128 stands for zero in the data rows.
Here are some points, one per row:
[165 198 150 118 235 130 108  47  77 137 137 155  65 146 155 140 132 136
 107 143 112 134 130 122 119 114 155 114 109 125 115 133 127 138 104 101
 120 160  80  23 120 105 195 114 149 137 150 182 107 170 113 107 133 192
 181 123 134  80  95 127 121 130 133 124]
[112 127 105 159 170 105 132 110 172 184 118  95 113 134 119 158 138 116
 131 149 144 152 158 107 119 149 148 138 144 129 142 124 135 159 117  96
  93 122 127 135 139 154  79 145 162 133 186 132 133 106 181 126  99 132
 139 131 141 130 105 132 173 133 122 127]
[133 119 148 109 111 118 140 102 140 131  84  88 143 111 128  93 146 101
 159 128 149 125 108 100 113 137 171 163 130 112 142 133 113 114 142 131
 173  99 124 125 100 123 178 122 139 121 126  73 124 163 110 106 141 142
  84 111 144 150  89 108 145 181 104  94]
[130 121 102 138 195 133 182 128 160 124 104 116 165 124  62 144 123 153
 125 106 172 120  89 139  80  63 115 132 142 126 192 127 119 101 135 128
 155 106 127 125 127 128 132 134 150 169 162 117 114 202 127 150 159  77
 143 101 116 117 112 124 120 144 159 124]
[ 74 137 133 127 103 118 105 153 102 134 112 135 113  85 137 121 128 141
  89 138 160 149 152 151 144 125 130 119 128  87  65 144 109 124 122 141
 118 157 175 157 111 128  82 143 157 194 114 161 147 140 116 136 182 169
  76 115 167 128 154 102 136  76 125 165]
[164 123 137 107 118 115 111 118 116 125 118 125 152 123 130 166 153 108
 120 157 146 137 110 146 108 150 116 122 129 112 114  95 118 111 136 126
 139 180 179 133 104 123 130 125 147 114 135 122 145  65 144 173  88 109
 116 114 139 105 132 127 113 141 110 130]
[ 92 157 130 121 168 152 125 115 146 105 187 134  71 112 175  99 145 136
 127 132 162 143 129 138 121  67 131 105 136  97 113 112 119 139 145 117
 128 129 103 172 131 198 121 157  86 158  93 130 152 103 156  83 119 133
 111 108 137 125 142 124 110 137  99 149]
[135  86 126 121  89  97 124 134 130 137 110 160 116 137 138 119 116 154
 154 135  92 145 124 176  78 149 118 142 114 115  96 115 157 151  98 115
 145 126 145 148 133  79  58 120 155 119 131 132  90  85 143 124 139 129
 170 108 123 115 130 145 121 135  70 122]
[115 132 107 152 198 176 116 166 150 149 100 122 105 149 133 130 154 150
  97 134 106 130 145 110 115 117 109 164 154 138 118 117  83  72 117 119
 162 121 135 128 170 132 111 117 166 132 136  64 125 118 149 140 104 142
 101 133 134 128 128 113 152 141 150 121]
[123 123 121 119 146  96 124 191 143 117 110 143 132 110 163 163 126 120
 119 155 128 112 145 121 127 134 116 120 148 140 165 139 168 141 140 125
 157 165 117 129 144 104 124 110 168  99 157 117 137 118 152  85 131 136
 104  93 118 143 115 141 125 124 130 135]
[158  96 120 113 103 127 105 150 148 129 112 128 164 188 128 144 166  90
 112 166 136 125 142 157  98 134  90 172 143 134 143 114 150 146 107 141
 106 116 119 140  95  76 108 119 100 132 165 180 154  96 132 134 117 143
 136 119 111 140 113 111 110 136 125  87]
[130 119 124  85 129 130 104 152 139 127 118  74 122 138 123 124 132 161
 121 132 109 149 129 102  99 143 100 130 101 107 153 115 152 170 155 131
 146 140 177 134  99 102 126 117 108 114 137 138  99 102 126 158 120 151
 126 115 111 127 147 144 170  97 142 109]
[176 124 124 102  94 120 116 126 113 150 160 161 117 140 128  79 116 133
 106 150 143 120 152 163 118 164 136 117 124 151  94 128 136 161 153 133
 135 120 166  92 166 143 125  86  90 160 116 100 132 144 114 134 127 100
 110 127 139 111 125 136 145 104 106 124]
[ 94 192 136 163 141 159 113 103 155 108 150 167  89 128 130 113 103  84
 147  86 135 142 141 122 111 106  97 133 129 139 106 109 127 149 112 118
 160 143 142 156 119 135  73 142 121 109 102 141 137 156 112 138 116 108
 114 132 144 151 128 158 134 138 149  97]
[101 105 162 159 131 120 153 137 148 134 104 100 163 161 167 104  42 120
 141 104 124  61 113 154 171 111 130 110 104 143  99 139 103 116 116 165
 125 131 125 142 100 160 158 173 125 138 112 106 142 173 117 142 105 111
 138 113 148  68 148 132 150 113 119 112]
[129 185 146 165  96 158 130 170 149  79 118 116  64  98 172 123 172 121
 109 126 177 103  98 106 161 125 161  60 131  88  93 133 116 100 142 142
 103 139 132 147 151 144  92 155 113 162  84 100 111 191 131 147 119 122
 142  99 189 121 120 118 172 142 155 182]
[156  83 146 137 162  77 114 160 116 161  92 158 139 162 120 148 141 110
 146  95 119 152 138 109 112 142  94 135 163 150 130 132 171 164 135 125
 113 126 156 155 131 102 187 107 103 119 123 116 112  61 149 147 138 130
 146 122 124 173  89 132 119 130 128 111]
[130 144 117 123 104 111 127 174 110 107 156 139 106 151 110 137 123 121
 145 165  90 133 108 121 106 117 167 174 119  94 116 139 119 152 128 150
 101 142 173 135 124 126 115 139 131 161 123  92 141  85 100 111 136 124
 106 148 149 123 121 124 134 132 135 163]
[121 150 111 120 136 117 197 132  91 176 147  99 168 141 132  99 114 151
 139 118 123  96 105 105 151 119 127 137 145 193 145 148 128 121 131 107
 156 145  94 163 137  98 150 131 126 128 145 148 131 148 101 186 149 111
 134 143  99  84 117 105 160 141 133 121]
[129 147 119 114 177 144 145 100 121 143  83 120 200 118 117 129 128 152
  88 123 105 127 115 107 147  94 172  90 149 143 122 140 140 114 144 132
 138 110 107 173 122 110 110 127 121 140 115  99 130 146 102 110 116  75
 137 125 114 117 116 161 135 142 161  92]
[ 98 148  72 130 136 153 165  92  87 121 114 145 111  94 116 120 113  95
 148 127 145 120 154 131  96 119 103 134 155 124 128  94 149 128 104 163
 117 115  93 139 127 134 130 159  87  90  98 106 143 136 161 105 116 179
 158 111 132 132 174 145 117 130 135 120]
[ 78 122 173 121 102 141 122 117 154 112 147 145 126 133 118 145 113 139
 134 131 101 122 127 113  95 115 154 119 127 155  95 105 153 119 142 121
 122 162 129 118 101 152  77  99  84 104 131 134 154 109 140 138 144 145
 150 139 125 119 131  86 112 104 134 187]
[140  93 127 104  52 120 126 134 134 124 127 143 154 164  93  97 117 168
 115 131 139 142 137  87 124 142  91 155 154 123 143 141 149  96 108 116
 104 166 126 100 114 126 144 131 133 122 133 138 114 103 143  92 129 118
 160 128 139 140 127 141 142 121 130  94]
[128  90 165 131 125  93 127 147  81  92 142 108 146 119 107 104 147 135
 130 134 124 107 177 146  86 154 142  97 124 115 119 136 136 122 112 150
 154 137 143 124 132 155 143 122 124 123 150 128 109 129  84 126  92 117
 122 174 108 179 117 133 161 135 110 140]
[117 128 156 130 121 103  65 148 137 120 120 123 125 156  93 128 143 139
 148 156 123 106 109 137 114 158 136  93 170 112 125 144 126 156 158 124
 101 142 119 143 125 112  96 140 128 131 126 106 106 121 147 143 149 140
  72 151 142 126 184 124 115 127  93 120]
[114  87 152 149  95 125 141 104 127 125 149 132 123 105 150 144 175 139
 141 112  98 109 137 152 166 106 137 118 145 103 126 122 113 116 165  91
 120 136 144  88 103 117 156 145 117 147 129  74 154 162  74 125 140  95
 114 111 135 142 181 134 186 131 124 139]
[127 128 156 124 112 183 140  82 127 132 131 158 154 102  99 124 129 104
 157 109 131  72 139  95 146  89 132 119 100 117 145 156  94 137 112 149
 140 114 106 164 157 149 130  99 134 151 138 113 110 147 111 138 113 124
 141 106 161 104 155 127 117  89 118 147]
[ 89 143  97  93 165 154 139 134 180 169 121 112 118 134 114 156 112 111
  98  94 122  96 133 120  97 160 106 136 135 125 148 156 121  93 166 122
 104 102 167 146 164 114 103 149 147 107 162 135 152  97 105 110 135 144
 165  91 132 156  90 143 127 156  97 124]
[157 148 119 164 171 150 150 112 133 142 121 117 196 107 112 146 102 127
 101 109 148 103  87 139 102 141  96 144  94 137 130 154 145 131 123 104
 158  99  92 128 159 156 137 127  98 100 134 118 112 128 120 103 156 119
 123 110 131 102 146 117 159 175 175 141]
[140 138  99 170  75 108  88 171 111 137 113 142 127 109  99 108 108 139
 112 107 121  98 147 135 107 120 175 132 108 117 158 104 111 115 158 116
 106 146 125 119 120 133 155 101 108 141 105 162 119  89 115 135 134  86
 141 135 102 102 132 134 132 137  81 108]
[127 116 127  99 109 126 109 103 142  90  98 125 152 110 133 160 119  86
 133 127 121 162 118 125 122 119 133 142 122 186 137 111 136 122 100 144
  84 107 135 110 171 137 163 145 131 126 142 108  99 151  56 126 114 118
 122 118  83 113 142  99 150 132  97 115]
[144 165 103 106 140 117 118 143 176 134 138 137 142 139 152 156 166 153
 138 104  97 154 188 121 134 167 120  98 134  95 157 112 125 127 114 145
 151 123 139 152 120 152 118 152 149 159 112 112 144 126 123 126 144 149
 119 153 141 105 122 102 138 147 132 150]
[132 129 143 126  73 129 118 144  86 154 128 115 122 152 118 160 157 138
 126 150 111 121 148 121  94 144 103 134 117 135 127 127 106 136 122 125
 100 109 127 137 124 137 152 118 139  98  95 122 140 141 144 131 155  76
 129 128  60  99  67 167 136  98 102 115]
[134 141 108 156  80 123 132 135  92 161 135  89 180 143 168 130 148 130
 110 124 103 144  60 106 191 104 128 102 124 130 134 129 103 143 118 149
 154 128 144  54 148 180  71 139 141 129 125 163 128 151 152 107 136 150
 148 174 143 196 148 100  51 110 149 129]
[ 83 109 124 114  97 141 107 158 117 118 136 117  74 137 133 132 110 120
 142 175 127 190 144 159 209 145 128 122  90 114  99 136  93 140 158 133
 175 147  70 140 133 126 187 116 109 137 104 181 115 122 165 127 141  96
 146 171 157 162 146 136  85 120 150 170]
[155 123 107 140 181 118 170 107 148 125 164 184 102 131 124 127 130  87
 155 112 148 137 127 105 107 128 144 152 148 159 121 139 118 115 116 157
 141  75 124 159 105 123 132 134 138  39 120 176 129 121 156  92 100 122
 145 104  94 128 179 120 126 113 132 111]
[127 124 162 121 120 135 159  97 113 126 106 151 127 115 164 100 136 127
 158 106 140 148 107 153 116  88 131 123  99 121 160 121 113 108 139 126
  82  91 110  99 150 106 139  96 138  99 119 163 123 137 110 114  90 163
  83 156 130 108 111 156 141 127 140 141]
[134  99 113  95 103 100 100 142 125 161 174 151  96  96 138 109 138 119
  71 144  96 141  93 143 203 141 117 138  59 122 136 132 130 129  83 121
 107 134  93 126  78 135 116 145  99 124 145 145 113 151 168 172 138 120
 119 174 135 184 122 142  49 111 149 158]
[142 143 152 128 117 124 132 132 143 118 162  75 117  99  95 107 100 137
 135 122 133 150 142 127 202 167 110 158 105 160 127 140 165 138 110 128
 132 120 108  74 145  57 150 136 150 137 103 160 151  94 184 126 113  98
 138 166  80 154 136 106  36 131 168 127]
[159  91 113 140 117 157 126 125 108 127 160 114 127 130 112 131 105 138
 166 119 135 135  97 156 118 140 140 118 150 139 132 141 153 116 125 111
 108 112  99 136 118 168 159 100 174 116 113 123 139 123  63 138 117 174
 116  92 106 126 115 136 145 136 161  82]
[155 117 115 158 151 145 143  53 102   6 140 129 120 116 146 132  82 157
 149 110 153 136 144 121 219 141 136 136 146 137 137 116 120 119 136 109
 116 106 151  81 129 108 137 111 105 130 150 131 129 136 154 139 154 180
 121 170 131 138  96 136  79 101 115 140]
These points spread out most along one direction. Take the direction at right angles to it along which they spread out most. Go by this last direction. For each point below, how far along it does it lie, from 0 to 99? The average is 50, and the first point in the table lies past the average. One standard deviation of the points above along it is 16.
[129 147 119 114 177 144 145 100 121 143  83 120 200 118 117 129 128 152
  88 123 105 127 115 107 147  94 172  90 149 143 122 140 140 114 144 132
 138 110 107 173 122 110 110 127 121 140 115  99 130 146 102 110 116  75
 137 125 114 117 116 161 135 142 161  92] 62
[ 74 137 133 127 103 118 105 153 102 134 112 135 113  85 137 121 128 141
  89 138 160 149 152 151 144 125 130 119 128  87  65 144 109 124 122 141
 118 157 175 157 111 128  82 143 157 194 114 161 147 140 116 136 182 169
  76 115 167 128 154 102 136  76 125 165] 63
[123 123 121 119 146  96 124 191 143 117 110 143 132 110 163 163 126 120
 119 155 128 112 145 121 127 134 116 120 148 140 165 139 168 141 140 125
 157 165 117 129 144 104 124 110 168  99 157 117 137 118 152  85 131 136
 104  93 118 143 115 141 125 124 130 135] 37
[130 144 117 123 104 111 127 174 110 107 156 139 106 151 110 137 123 121
 145 165  90 133 108 121 106 117 167 174 119  94 116 139 119 152 128 150
 101 142 173 135 124 126 115 139 131 161 123  92 141  85 100 111 136 124
 106 148 149 123 121 124 134 132 135 163] 44
[140  93 127 104  52 120 126 134 134 124 127 143 154 164  93  97 117 168
 115 131 139 142 137  87 124 142  91 155 154 123 143 141 149  96 108 116
 104 166 126 100 114 126 144 131 133 122 133 138 114 103 143  92 129 118
 160 128 139 140 127 141 142 121 130  94] 28
[130 119 124  85 129 130 104 152 139 127 118  74 122 138 123 124 132 161
 121 132 109 149 129 102  99 143 100 130 101 107 153 115 152 170 155 131
 146 140 177 134  99 102 126 117 108 114 137 138  99 102 126 158 120 151
 126 115 111 127 147 144 170  97 142 109] 31
[130 121 102 138 195 133 182 128 160 124 104 116 165 124  62 144 123 153
 125 106 172 120  89 139  80  63 115 132 142 126 192 127 119 101 135 128
 155 106 127 125 127 128 132 134 150 169 162 117 114 202 127 150 159  77
 143 101 116 117 112 124 120 144 159 124] 64
[127 128 156 124 112 183 140  82 127 132 131 158 154 102  99 124 129 104
 157 109 131  72 139  95 146  89 132 119 100 117 145 156  94 137 112 149
 140 114 106 164 157 149 130  99 134 151 138 113 110 147 111 138 113 124
 141 106 161 104 155 127 117  89 118 147] 72
[164 123 137 107 118 115 111 118 116 125 118 125 152 123 130 166 153 108
 120 157 146 137 110 146 108 150 116 122 129 112 114  95 118 111 136 126
 139 180 179 133 104 123 130 125 147 114 135 122 145  65 144 173  88 109
 116 114 139 105 132 127 113 141 110 130] 34
[132 129 143 126  73 129 118 144  86 154 128 115 122 152 118 160 157 138
 126 150 111 121 148 121  94 144 103 134 117 135 127 127 106 136 122 125
 100 109 127 137 124 137 152 118 139  98  95 122 140 141 144 131 155  76
 129 128  60  99  67 167 136  98 102 115] 33
[114  87 152 149  95 125 141 104 127 125 149 132 123 105 150 144 175 139
 141 112  98 109 137 152 166 106 137 118 145 103 126 122 113 116 165  91
 120 136 144  88 103 117 156 145 117 147 129  74 154 162  74 125 140  95
 114 111 135 142 181 134 186 131 124 139] 65
[157 148 119 164 171 150 150 112 133 142 121 117 196 107 112 146 102 127
 101 109 148 103  87 139 102 141  96 144  94 137 130 154 145 131 123 104
 158  99  92 128 159 156 137 127  98 100 134 118 112 128 120 103 156 119
 123 110 131 102 146 117 159 175 175 141] 61
[ 89 143  97  93 165 154 139 134 180 169 121 112 118 134 114 156 112 111
  98  94 122  96 133 120  97 160 106 136 135 125 148 156 121  93 166 122
 104 102 167 146 164 114 103 149 147 107 162 135 152  97 105 110 135 144
 165  91 132 156  90 143 127 156  97 124] 43
[165 198 150 118 235 130 108  47  77 137 137 155  65 146 155 140 132 136
 107 143 112 134 130 122 119 114 155 114 109 125 115 133 127 138 104 101
 120 160  80  23 120 105 195 114 149 137 150 182 107 170 113 107 133 192
 181 123 134  80  95 127 121 130 133 124] 65
[117 128 156 130 121 103  65 148 137 120 120 123 125 156  93 128 143 139
 148 156 123 106 109 137 114 158 136  93 170 112 125 144 126 156 158 124
 101 142 119 143 125 112  96 140 128 131 126 106 106 121 147 143 149 140
  72 151 142 126 184 124 115 127  93 120] 42
